Named moves (each a turn or a mirror), then the moves between two rows, first move first; the first pair answered
K_161 (before -> after):
[ 10  24 -14   3  18  21  -5 -30   7 -12  -9  44  10   4   8  -7  -5  14
  28  11   6]  ->  [  8  13 -24   9  19  15  -8 -27  16  -6 -10  38  17   9   8  -6 -11  11
  27  13   8]
[ 21  15 -26  24 -16   3 -45  -6  -4   9   4  41   6  23 -21   7  -2  -1
   2 -13   9]  ->  [ 21  25 -21  19 -13   9 -41  -9 -12   5   6  46   1  17 -19   5   0   1
   3 -15   7]
[  0 -13  33 -13   7 -18   1 -10   0  12   2 -19 -14   6   0   4   8 -20
  -4  -2  19]  ->  [  1 -17  31 -13  11 -18   0  -7   4  11   1 -20 -11   5   1   3   5 -21
  -4  -3  22]
K_101 (before -> after):
[-14 -25  12 -13 -46   8 -18  -6  28  -1  -2  11  -6  -1  -5  -2 -23 -12
   2  11  -1]  ->  [-10  -9  21 -22 -46  12 -20  -9  11  -6   0  19 -10  -6  -1  -5 -18 -14
   3  12  -4]
[-11  -7 -30   8   0 -29 -21  -6 -20 -15 -19  24  28 -13 -42 -22  -4   2
  -7 -35   5]  ->  [-10  -4 -25   6   0 -26 -23  -5 -24 -15 -18  27  25 -18 -38 -21  -3   3
  -6 -34   6]
[  4 -26  -5   0  13   2 -10 -10  31   2   2 -10  15  11  15  -3 -27 -14
   9  19  12]  ->  [ 13   7  17 -19  13  11 -18 -26  -2  -6   4   5  11  -6  23 -11 -23 -18
   7  19   7]
K_447 (before -> after):
[-30 -14 -11  45  -8 -18 -16   3  10 -48  26  24 -15  15 -27  16   3  23
  26  -3  32]  ->  [-32  15  27  27  -5 -10   3   3 -20 -52  40  13 -34  -1 -17  20  20  22
  11  -2  15]
[ 10  -4 -19  -5  23  -5  -2   3  25   2  -4   9  17  -5  15  -9  10 -30
  -4   3 -17]  ->  [ 16   6 -21  -4  24  -8  -5  -3  17  -6  -5  21  13  -3  14  -8  10 -24
   0  -1 -10]
[  8   1 -12  11   9  -9  10   7  11  -9   8   8  -4  14 -19   2  17  -8
  19  -9  19]  ->  [  6  13   6   4  12  -2  21   9  -1 -11  17   1 -11   7 -14   3  24  -9
  11 -11  13]
[ -9   9  -8 -33  12  36 -28 -43  -1  17  -6  19  27  13  12 -14 -15 -26
  28  -1   0]  ->  [ -7  21   5 -38  11  40 -21 -49 -10  11  -3  21  22  11  15 -10  -8 -25
  25  -4   1]
Pairs:
Between the rows of a pair lie two moves.
[  9  -7   3 -12   5   6 -32 -13   5  17 -22  -4  17  -3  11 -25 -16 -22
  15   6  -1]  ->  [  7 -15 -26   6   5  -2 -27 -13  22  13 -19   5  20   9   4 -16 -17  -8
  23   3  14]	K_447 K_101
[ -5  -6 -16   1 -28  26 -25 -33 -18  13 -25  17  15  14  12 -29  -5  -3
  33  17  -1]  ->  [-11 -34 -33  21 -29  13  -6 -14   9  14 -16   5  16  31   7 -12  -1  10
  26  15   9]	K_447 K_101
[  6   3 -36   6   8 -40   3   5  20  20  11  11  20  28  -3  22  -9  14
  15  -8 -11]  ->  [  7  40  22 -27  10 -22   2  -2 -22  23  13   3  11  -4  15  10   0  -5
   2  -3 -34]	K_101 K_447
[  5  10 -19  30  19  -8  37  -7 -10 -37  11  24   0  12   1  17  24  28
  10 -24  15]  ->  [-11 -28  22  13  11   0  45  26   2   6   1 -42  -7   0  13   3  15  -2
 -23 -18 -20]	K_447 K_447
[  2  25   7  21  11  21   7  -7 -28 -18  14  18 -20  15  -7   4  23   5
   1   3   8]  ->  [ -7   7   5  31  12  12  25   6  -9 -12  19   3 -23  28  -6  13  20  10
  -5   4  10]	K_101 K_447
[ -8  17 -20   3 -13   5  -9   7  15   0   5  22  57  21 -40  -2 -14  24
  -7 -46  35]  ->  [-10  18  -9   9 -13   1  18  16  14  -4  20  15  44  21 -38  11  -3  35
 -13 -50  35]	K_447 K_101
[ -4  19  42  -3   3  11  14   0  -8  24   3 -10 -25 -19   9  19   8 -29
  -2   2 -34]  ->  [ -4   9  27  -5   4  12 -12  -2  -1  38 -14 -10 -13 -21   5   2  -8 -39
   5   5 -37]	K_447 K_101
[-13 -18  -2   6   6 -11   3  -7  27  -5  -2  -7   7  22 -30  16  18  17
   4 -45   6]  ->  [ -7  14  15  -4   7  -4   8 -22  -4 -15   8  10  -2   8 -21  17  33  20
   8 -46   6]	K_447 K_101
[  9  35  45 -41 -12  34 -22   4 -34  -1  -6  -3   2 -27   4 -25  -8 -21
   4   6 -24]  ->  [  5 -21 -55  21 -10  -1 -12  14  37 -18  -5  21  18  28 -28   8 -15  22
  28  -9  30]	K_101 K_447
[-11  -8   6  40  -2  17  38  -4  22 -18  10  26 -31  15   3  33  20  32
 -13 -21  24]  ->  [-15  -9  55  16  -5  32  36   5   3   3   7 -10 -37  -8  19  17  19   7
 -31 -12 -10]	K_101 K_447
[-10 -20 -29   0 -10  -4 -16 -18  26  11 -17   7   5  11  16 -10   3 -41
  32  19   5]  ->  [ -5  -5 -38   6  -7  -8  -5 -23  22  -6  -6  28  -2  17  14   4  13 -25
  37  12  19]	K_447 K_101
[  1   3  36 -30  25  14  -9 -42  14   7  -1 -10  15  -7  53 -22  -9 -29
  34  54   0]  ->  [ -2 -28   7 -12  24   4 -16 -35  43  15  -6 -14  28   9  45 -20 -19 -29
  40  53  11]	K_447 K_101
[ 16  15 -16  13   2   6 -23  -6 -37   1 -12  28   6  -1  -2  -9   5   4
   3 -11   5]  ->  [ -1 -34 -23  31  -1  -5   2  22  -1  15 -16 -12   2  18  -4   4  -1   8
 -15 -11   2]	K_447 K_101
[ -2 -23  25  -3  -1  -7  15  10  28  -8  11 -29 -11   4   2   6  16  -8
  -8  -8  -5]  ->  [ -1 -23  21  -9  -4  -5  -8  10  29   5   0 -29   1   2   4 -11   8 -25
   0  -5 -12]	K_101 K_447
[  4 -34 -14  32 -14  20 -21  -3   4 -15   2  26   4  20 -31  -1 -14  23
  -5   7  31]  ->  [ 10   8  43  -3 -10  37 -16 -12 -43 -14   6  17 -13 -13 -14  -8  -1   6
 -21  12   5]	K_101 K_447
[ -9 -36 -38  38   2 -25  -3  10  26   8  -9 -22   6  27  -7 -15 -14  -2
  -1 -17  10]  ->  [  3  19  29 -12   7   1 -20 -12 -37  12 -11 -19  -4 -19  15 -38  -5 -28
  -7  -9 -20]	K_101 K_447
[ -7 -13  -9   0   1  -2   4  29   2  26  -6  -5   6  -5 -30  -3  -5  10
 -34 -11 -28]  ->  [ -1  -4  -6 -11   3   5 -13  21  -2  33  -9   2  13 -13 -29 -12  -9   1
 -31  -7 -31]	K_101 K_447
[ 11   2  44 -15   5  -7  34  -2   1  -5  26 -10 -22  -3   1  -2  12  -1
 -16   7  -8]  ->  [  3 -36   7   6  -2 -19  26   9  38   4  14 -15  -5  14  -8   0  -4   5
 -13   9   0]	K_101 K_447
[ -6  32  28   4  -5  -4  36  30 -28 -10  23 -15 -20   0  -3  22  20  22
 -18 -10 -11]  ->  [-12 -32 -24  25 -14 -15   2  44  27  19  -3 -26  13  25 -20   8 -16   8
  -9  -7  -7]	K_447 K_447
[ -5  22   2 -19   7  -2  10  33 -22  -8   6   1 -30 -20 -15  40  15  -2
 -58  -1 -41]  ->  [-14 -20 -35   7   5 -14   2  46  19   2  -6  -9 -15   5 -28  44  -3   0
 -56  -1 -31]	K_101 K_447
[-23  -6  26  -3  11   2  21  29 -20  10  10 -30 -15 -13 -10  11 -10 -24
 -11 -21 -16]  ->  [-15 -19 -41  21  13 -14  -7  17   9  -1  -6  13   7  11 -28  12 -22 -11
  19 -24  15]	K_447 K_447
[ -5  40  31   2 -17   0  14 -13 -37  10  12   4  -3   3  -1   7  -3  -9
 -12 -21 -22]  ->  [-10  -2 -21  38 -17 -18  20   3  10  14   8   1   4  34 -18  20 -14   9
  -4 -26  -3]	K_101 K_447
[ 19  12 -25  26   7  -5 -25 -72 -13 -12  -6  32  37  11 -12  -1  11 -12
  21  28  13]  ->  [ -1 -40 -28  54   3 -20  21 -33  30   0   3 -15  29  36 -14  23  10  -1
  -1  24  11]	K_447 K_101
[ -4 -15  37 -28   7   4 -11  -7   6  17 -17 -25  -2   1  19 -11 -10 -27
  -3  24 -13]  ->  [  6  -3  13 -27   8   6 -38 -22   0  10 -24   8   9  -4   8 -19 -14 -29
  14  25  -2]	K_447 K_101
[  9  39  31 -19   8  16  -2 -25 -22   1  12  12  -6 -15  34  -9  12 -17
  14  24   2]  ->  [  1 -20   1  -6   2  10 -26  -7  24  33 -13 -12  17   2  27 -24 -19 -32
  16  31  -1]	K_447 K_447
[-21 -13 -22  16 -11   0  21   9   3   4   1  -6   0   6  -2   5  -2  14
  13  -1  22]  ->  [-18   7  16 -10 -11  14  15   5 -21  14   3 -14 -12 -17  11  -8   1  -1
   5   6   2]	K_101 K_447
[  9  12  18 -17  -6   5 -13   2 -21  11  -2   3   3 -25  -5  -5   0  -8
  -7 -12 -19]  ->  [  5 -14 -26  13  -6 -11  -6  10  14   4  -3  15  10   2 -22  10  -8  10
   6 -17   4]	K_101 K_447
[  0  -9 -15  -6 -24   3 -45 -24  -7 -10  18  66  14  10  16  -8 -15  35
  20  32  44]  ->  [ -2  18  23 -19 -23   8 -16 -19 -34 -21  35  60  -7  -1  28   5   4  42
   8  31  37]	K_101 K_447
[ -8 -19  -6  38   8  10  13  -9  31 -14  21 -17 -36  36 -26  39 -51  33
  -5 -25 -26]  ->  [  5  36  21  14  13  25   5 -35 -15 -33  32  14 -45  14 -19  34 -36  33
   1 -27 -29]	K_447 K_101
[ -2 -33  18 -10   6 -15 -19  36  14  21 -16 -48 -24   7  24   8 -28   4
 -15   7 -26]  ->  [  9 -28  -1 -16   4 -10 -50  23  13  25 -30 -30  -7   5  17 -10 -40  -9
   1  12 -22]	K_101 K_447
[  7 -13  -7  -2  -8  16 -29   3 -16  24 -22  16   8 -11 -14 -16  -2 -21
  -8 -11 -22]  ->  [  8  -6 -33   6  -7  10 -28  -3 -13  11 -17  33   6  -3 -22  -6   2  -6
   1 -18  -4]	K_101 K_447
[-14  22   9  10   6   5  -6 -14 -27 -12  19 -10 -14 -19   7  10   1 -18
  -5  -9   3]  ->  [-21 -15 -14  21  -1   1 -22   0   1   7   1 -25   1  -8   3  -1 -16 -27
  -1  -6   2]	K_447 K_447
[  0   8 -10  -6   3   1 -31 -18  -7  12 -13  24  18  -8  -4 -16  -9 -15
  10  15   6]  ->  [  6  19 -18   3   5  -4 -13 -21  -9  -6  -2  38  10  -3  -7  -2   3   3
  15  10  20]	K_101 K_447
[  0  20  17  -9   9   7  44   8 -32  -8  18   6 -28   8  11   9  47  -7
  14   0   4]  ->  [ -8  -4   4   5   8  -1  56  26  -6  -2  18  -5 -31  19   6  15  41   0
  10  -4   6]	K_101 K_161
[  8 -32 -86  16 -22 -31 -33   3  24  14 -33  95  11  19 -43  -3   5  -9
   8 -11  15]  ->  [ -1 -26 -73  29 -16 -41  25  15  23 -11  -5  87 -17  31 -41  30  34  21
  -4 -20  22]	K_447 K_101
[ 12  -4 -19  18  15   6  21  -7   0 -36  21  12  10   5  -6  22  52  29
  -7 -37  14]  ->  [ -4 -33  14   6   8  13  26  20  13   0  16 -43   9  -3   8   7  41   4
 -36 -28 -19]	K_447 K_447
[ -9 -36 -33  13 -24 -10 -19  32  22  22 -24  -6  12   6 -33  -8 -17  -7
 -12 -24 -10]  ->  [  5  42  -8   1 -13  -2  10   1 -31 -22   9  39 -15 -14 -28  14  18  18
  -5 -35   1]	K_447 K_447
[  2   2 -22   8  -9 -16  10  20  -6 -22   8  12   3  13 -21  20  35  20
 -15  -9  24]  ->  [ -7 -10   9  -3 -10  -9  22  40  -6   1   8 -25  -2   3 -10  12  32   5
 -33  -7   4]	K_447 K_447
[ -5 -37 -33  17  -4 -11  12   8  42  -1  -1  -5   0  23   1  18  -8  15
  -2   4  16]  ->  [  1  12  39 -31  -3  16  -2 -10 -14   9  -3 -15 -10 -22  24  -6  -6 -20
 -17  12 -20]	K_101 K_447
[ 16   8   7  -7   8   9 -38 -33   0  -3  -7  23  31   0  13 -19 -13 -15
  35  12   9]  ->  [  2 -42 -15  17   6  -8 -11  -5  42   5  -5  -3  31  25   6  -7 -21  -5
  21  11  15]	K_447 K_101
